A single turn carries every row of the set below to another of its rows. Some are shown first; where does it send the rows asked next?
medo: 1	19	7	-23	-22	12	0	1	-7	-21	6	-19	6	19	2
posev: 11	16	35	16	8	-12	-1	9	-29	13	-7	-12	6	18	-9
Sebe: -11	14	24	6	20	-11	19	14	-25	-9	-7	-10	15	9	5
Seni: -14	14	22	3	-18	-14	9	9	-24	29	16	1	17	17	-10
lig: 14	18	20	0	-11	-2	-4	3	11	-30	2	23	25	25	6
luvev: -6	-25	21	15	-29	27	0	-1	10	-1	6	5	7	20	3
fison: -23	-3	25	-14	-35	-9	2	10	-16	8	-10	-7	16	30	-16
Moben: 3	5	17	26	11	-9	15	18	0	-14	18	-2	25	17	24
sufem: -8	-14	32	-3	-40	1	8	-9	-1	-17	-19	3	14	29	1
Gason: -16	8	22	-13	-11	-11	29	7	-21	-14	-15	-11	-4	17	-10
Faki: 24	6	22	24	-20	12	-13	8	1	19	5	8	13	12	-12
mumo: 2	23	11	-21	-16	11	6	0	-6	-16	4	-17	-5	28	-1
pedu: -6	13	1	15	11	-3	-2	20	-7	-14	-3	-24	-6	6	-7
Kitub: 27	-9	32	17	1	-15	10	5	-1	-12	9	24	26	15	-2
Nesif: 23	-15	26	19	-17	-9	10	4	2	-16	-13	0	32	1	14
varo: 20	-30	27	27	-8	-10	7	-1	-15	6	8	8	7	16	7
geni: 4	3	8	30	2	-12	6	15	1	-15	13	-2	32	15	24
Ret: 18	-7	21	-9	-31	-1	3	6	9	-37	1	-5	15	9	4
Duza: -25	1	15	-9	-18	3	-7	16	-15	-10	-17	-17	-4	7	-14
niv: 1	13	-6	20	8	-2	-7	19	-5	-8	2	-17	-11	9	5
zuve: 3	-33	15	12	-27	21	2	3	5	2	12	7	8	24	5
muk: 13	-9	17	17	-2	-28	21	12	-25	14	-9	-11	9	10	-2
Noso: 5	25	14	2	-13	-1	-3	0	13	-24	7	17	27	37	-2
gis: -3	13	12	2	-13	-17	14	13	-22	29	17	7	15	13	-12
bazo: -30	-10	5	6	-26	-6	1	9	-7	-4	4	20	0	31	-18
pum: 24	-2	26	23	-9	1	-14	4	-3	27	0	5	11	14	-10
Tep: -6	-27	8	-3	-29	-11	-5	6	8	-30	-2	12	14	27	1
zanok: -33	-5	0	6	-12	-4	4	8	-1	3	8	22	-1	25	-16

Moben turns into -> Seni
sufem turns into -> Nesif
Where do these go?
Kitub turns into -> posev
mumo turns into -> luvev
pedu turns into -> bazo
Faki turns into -> niv
Ret turns into -> varo

A single turn carries every row of the set below to another of its rows. Some are shown first; where does it send the rows asked next?
nati: -3	-2	6	6	-17	10	5	-33	-18	-2	-12	-5	-14	-1	-29	-5	5	-4	6	-2	19
zazi: -12	13	15	0	12	-32	7	-9	7	-12	-20	-6	8	0	11	13	0	20	9	-29	-4
bipo: 12	-8	14	-5	0	13	-6	-17	-13	-6	3	-1	-19	-1	-18	-4	12	-1	4	-25	21
petel: -26	6	10	19	12	-11	4	-19	4	-5	-8	22	12	3	0	9	6	-22	-5	27	-19
lunog: -8	3	-1	1	9	-8	9	-19	17	-1	-18	21	10	7	0	6	10	-30	2	22	-9
val: -14	-8	-1	20	3	-9	-2	26	-11	-32	21	-4	-3	-13	0	-11	-9	11	3	11	-24
Dake: -18	4	-1	18	5	-12	11	-22	15	-4	-14	13	5	-5	6	6	5	-29	-2	26	-17
ganu: 7	-10	12	-3	0	18	-5	-18	-12	-7	2	-1	-16	2	-17	-2	11	0	4	-26	25
tefir: -8	21	21	9	5	-30	7	-1	10	-6	-13	-7	6	-9	11	7	-10	17	5	-32	0
ner: -2	-2	8	6	-17	12	3	-31	-18	0	-15	-5	-15	2	-29	-5	6	-9	1	-6	15
tazak: -9	-21	4	23	-1	-2	2	19	0	-38	24	-5	4	-1	-4	-11	1	8	6	6	-26
gedo: -9	21	15	8	13	-27	5	2	7	-8	-19	-1	-3	8	11	10	2	21	4	-30	-15
guki: -18	7	-2	13	10	-13	10	-15	6	-5	-4	17	6	4	5	11	3	-28	-3	35	-6
Mer: -9	8	12	1	12	-34	3	-1	15	-9	-12	7	3	2	3	11	3	24	16	-32	-8
Bag: -15	-21	-6	25	-3	-8	-7	27	-8	-30	18	-11	-2	1	1	-8	-6	12	8	4	-17
Dep: 9	-16	23	-3	-17	14	-3	-19	-26	-17	0	1	-23	1	-15	-5	2	3	9	8	15
rari: -11	5	-5	18	4	-16	6	-16	-2	-1	-15	30	7	9	3	15	4	-19	-6	29	-11
nas: -15	-19	-3	19	-15	-2	-11	25	0	-25	15	-8	0	-4	-6	-18	-12	-7	15	13	-15
Nase: -3	3	12	-8	-2	-30	-1	4	4	-12	-22	2	3	-4	13	5	-3	22	17	-33	-4
tifo: 11	-15	19	-1	-16	15	-2	-19	-23	-19	1	1	-25	1	-10	-3	5	4	11	8	18
Nud: -15	-17	-1	17	-7	-4	-8	30	-3	-35	12	-2	-2	-1	2	-6	-20	6	3	12	-17

tifo turns into -> nati
guki turns into -> zazi
Where do these go?
rari turns into -> tefir
petel turns into -> gedo
Mer turns into -> Nud
nas turns into -> lunog
bipo turns into -> Dep

A single turn carries every row of the set below to another of its rows. Some are shown first; where does it send the rows asked next?
rig: -6	-1	8	12	21	-11	21	1	26	10	11	-2	32	14	-4	13	-15	-26	-14	-12	24	-14	-25	-3	10	-15	-4	-17
Sive: 11	-33	7	-5	-23	-8	22	5	4	-3	9	20	2	7	16	6	-31	-5	-1	-18	19	-14	-18	-16	6	-2	-35	-45
tosak: 4	-7	0	-18	-16	-24	17	-5	23	-14	27	-27	7	11	19	-8	-31	-20	-20	-17	13	-36	18	-17	7	-20	-1	-34
Lirod: 25	5	6	-40	-18	-12	-3	-1	-1	-13	36	6	-8	-14	-6	-23	-46	-34	-15	-20	25	-5	-18	-4	0	4	-27	-11
zoz: -14	-10	-21	-2	2	-23	18	-3	-1	4	42	-4	20	1	-5	-3	-42	-26	-6	-29	19	-10	18	-3	28	-21	-33	-25
pokan: 16	7	-16	-22	-6	-14	17	15	42	8	34	6	18	16	1	-19	-33	-17	-2	14	26	2	4	9	15	-2	-44	-8
gado: 8	-13	9	20	-3	1	24	-8	22	20	18	5	16	23	-2	-10	-14	-21	-14	-21	3	-6	-21	0	15	-10	8	-25
Kip: 10	23	9	-11	33	-19	16	-13	14	10	25	28	11	-10	-16	-39	-31	-17	-11	2	19	-14	-32	-9	23	-11	-13	-26
gos: -7	-11	-21	-12	2	-14	8	-1	3	5	11	-3	-7	2	11	-18	-1	-17	4	-39	31	-9	15	-10	14	-17	-23	-25
rad: 7	-2	-22	-6	-6	-44	19	-3	36	5	21	4	0	-5	10	-10	-41	-28	1	36	24	-11	10	-17	17	-4	-19	-13
rik: 22	4	2	9	-7	-28	9	-22	32	0	52	-12	8	-14	17	-22	-43	8	-4	-3	43	-28	-4	-16	13	-9	-11	-11
modu: -6	-10	-10	-13	4	2	41	-6	8	1	17	9	15	13	-6	17	-41	2	-6	-1	19	-10	-16	-33	6	-5	-34	-35
lus: 1	-19	6	-8	-11	-8	37	1	0	-8	15	4	-2	8	14	21	-44	-10	-12	1	18	-14	-15	-28	2	-1	-30	-45
sogo: 13	19	13	1	15	-20	-3	12	-5	10	28	11	2	-23	2	-20	-48	-16	-4	17	31	-2	-10	9	15	3	-27	-34
Vof: 12	-34	24	8	-11	-5	8	-12	1	26	24	6	-2	8	-4	-10	-25	-17	-2	-11	12	-1	-2	-9	8	-10	6	-29
gam: 17	3	-4	-17	-6	-34	40	3	16	3	14	15	-14	13	3	-36	-21	-43	-8	-2	0	10	-12	-18	21	-9	-31	-11
lanak: 8	-16	-9	-1	3	-3	33	-13	30	-3	6	9	15	9	-13	13	-19	9	2	-6	14	-24	-21	-28	6	-7	-31	-34
Feni: 24	12	-7	2	12	-10	23	-23	13	-6	35	2	-11	-4	4	-16	-45	-30	11	-12	27	-17	10	14	31	13	-35	-5
Nodon: 5	17	-9	-27	6	-32	12	0	2	-15	27	-5	-6	-32	-2	-7	-36	-35	-17	-11	35	-8	-33	-23	-4	-9	-17	-10
lare: 9	28	-24	2	-8	-13	27	-1	-1	3	16	-4	16	-2	22	-41	-42	-7	9	-22	24	-6	-4	-18	17	-4	-12	-2
kanor: 7	7	-4	6	-5	-12	11	0	18	-8	25	-38	2	10	-6	-4	-3	-1	-19	-23	19	-10	12	-17	7	-12	-32	-19
zemor: 26	-8	14	-14	3	-42	27	6	47	-1	40	3	-4	1	-4	-16	-12	-26	-14	3	22	-4	-19	-2	13	-18	-44	-15
bil: 24	21	4	3	11	-18	7	3	17	9	1	12	0	-18	2	-46	-18	-8	5	4	10	-15	-21	-3	12	-6	2	-33
Teg: 0	-12	-1	-10	-1	-24	13	-36	17	-9	36	5	5	23	-9	-14	-25	-30	-27	-28	15	-29	9	-23	31	-13	-22	-18
dagu: 24	10	17	-4	-8	-24	-4	-1	11	5	25	19	13	-11	8	-41	-55	-16	-8	14	12	-22	-11	1	18	-1	0	-38
vufi: 14	9	10	-6	15	-49	36	-20	6	-14	24	-3	-3	-19	13	-22	-40	-35	-1	-21	23	-30	-17	-25	20	-17	-15	-8
mut: 16	-28	-3	0	-15	-6	26	-12	24	-7	1	24	13	15	-1	3	-26	-8	4	-16	5	-27	-18	-15	16	1	-31	-38
nokil: 19	4	-31	-1	-14	-13	1	-16	37	5	45	8	10	-27	-13	-26	-33	-6	-6	-15	24	-13	-28	-4	9	-8	-5	-12
miruf: 36	-1	-12	-3	-20	-13	-3	-15	23	-10	31	0	-20	-26	-10	-18	-33	-30	-2	-11	13	-14	-12	12	9	13	-17	-15
lev: -8	-3	18	-18	15	-8	7	5	4	8	10	-3	35	18	-6	15	-36	-25	-9	-1	33	-14	-4	-13	0	-10	-10	-13
ruda: 9	-5	-7	-24	-19	-39	18	9	20	15	23	9	2	1	13	-40	-25	-8	-6	12	26	6	-7	-40	3	-22	-17	-13
pani: 20	40	23	-12	22	-9	12	2	14	-4	25	-3	3	-1	-6	-23	-37	-13	-25	19	22	-11	-21	-5	9	3	-19	-28
pep: 5	-20	25	-10	-1	-7	4	-5	-10	12	7	-5	2	9	-5	9	-38	-28	1	5	20	-8	14	-15	0	-1	-2	-21
gumis: 6	33	-37	-14	-4	-12	21	-8	22	-9	23	-4	13	-14	-4	-20	-40	-25	-17	-9	17	-11	-31	-20	6	-2	1	-5
Sebad: 31	15	22	-32	4	-9	19	-1	12	-8	36	-10	2	1	9	-36	-25	-4	1	-33	36	-15	-10	-7	2	-11	-33	-5

Teg turns into -> gos
rad turns into -> pokan
lanak turns into -> mut
Where do these go?
pep turns into -> lev
Kip turns into -> bil
miruf turns into -> Lirod
lare turns into -> rik

A single turn carries every row of the set below to another of its rows. Some are shown first; where does it send the rows asked next?
fula: -1	10	8	1	-5	-45	-2	6	11	7	-5	-5	-13	7	5	-10
kofed: 4	8	-14	-7	16	29	11	-4	-2	18	-2	0	6	-7	-7	20
goso: -15	-3	-28	16	-4	-23	-13	-12	4	-15	2	-18	10	-5	-8	-15
saraf: 2	6	-3	-23	6	24	-8	8	-2	10	6	17	-15	-10	2	9
gilu: 18	-1	-6	-3	17	-23	-17	8	20	-6	5	2	-19	7	4	5
zogi: -4	0	0	-3	27	17	-3	-15	-17	-13	-1	1	-21	-5	0	0
zul: 7	-8	-28	7	6	-1	11	36	20	-4	-2	8	-6	0	-10	-7
rigeb: -2	2	-11	6	2	44	9	5	-2	-5	2	-4	-9	6	6	1
Nen: 3	8	-11	-2	-3	-35	-19	0	20	1	11	-11	4	-11	7	6
rufa: 7	7	-6	-11	19	20	-7	-23	-5	13	2	-3	0	-1	-4	19
dirog: -5	2	0	16	-10	-11	1	-34	-27	2	5	-5	6	8	6	-11
suv: -9	7	10	12	-1	-38	-14	3	-23	-3	4	-3	-2	8	3	-12
masev: -8	6	-10	11	-20	-24	17	28	14	11	-8	-1	-1	4	-5	-19
fisin: -6	1	-14	16	-22	6	31	5	-15	16	3	6	18	-5	0	-9
Lik: -3	2	-18	0	15	30	2	-20	-12	8	-4	-4	6	0	-13	8
Fekep: 10	12	11	-6	-8	-23	11	-5	-9	23	11	9	4	-11	15	12
sovi: 5	-4	6	31	0	4	3	-5	0	-13	1	-16	23	26	-3	-6
Rigev: 3	1	-5	0	-11	43	5	-9	2	-8	-6	1	-3	4	-2	-10
fadu: -14	4	-6	31	-16	-11	9	22	-18	-5	0	-11	11	13	-1	-18
Lun: 6	4	2	-23	1	21	9	2	2	4	-6	21	-9	-21	-6	1
puzov: -2	-14	-27	16	7	-2	-18	-2	5	-18	-3	-3	-10	20	-12	-21
vubof: -14	2	-8	20	-16	-27	0	-2	1	-3	-10	-13	-6	20	-4	-29
Zosul: 7	-2	17	0	24	-32	0	-4	-8	-2	-2	9	10	-6	-14	4
kanuf: -2	12	5	6	-17	-26	-1	35	-5	14	9	5	7	1	5	-2
dag: 3	-4	-2	-4	-17	1	-4	21	7	16	3	19	29	5	-17	-3
pilo: 9	5	12	-5	16	15	5	-23	-4	-15	-7	-2	-18	-5	4	0
Voz: -6	3	-28	14	-9	-16	13	21	21	-3	6	-14	16	-17	-2	-2

Voz turns into -> goso
saraf turns into -> rigeb
Where do these go?
dirog turns into -> Fekep
pilo turns into -> Lun
masev turns into -> vubof
rufa turns into -> kofed
puzov turns into -> gilu
Zosul turns into -> dag
fadu turns into -> suv

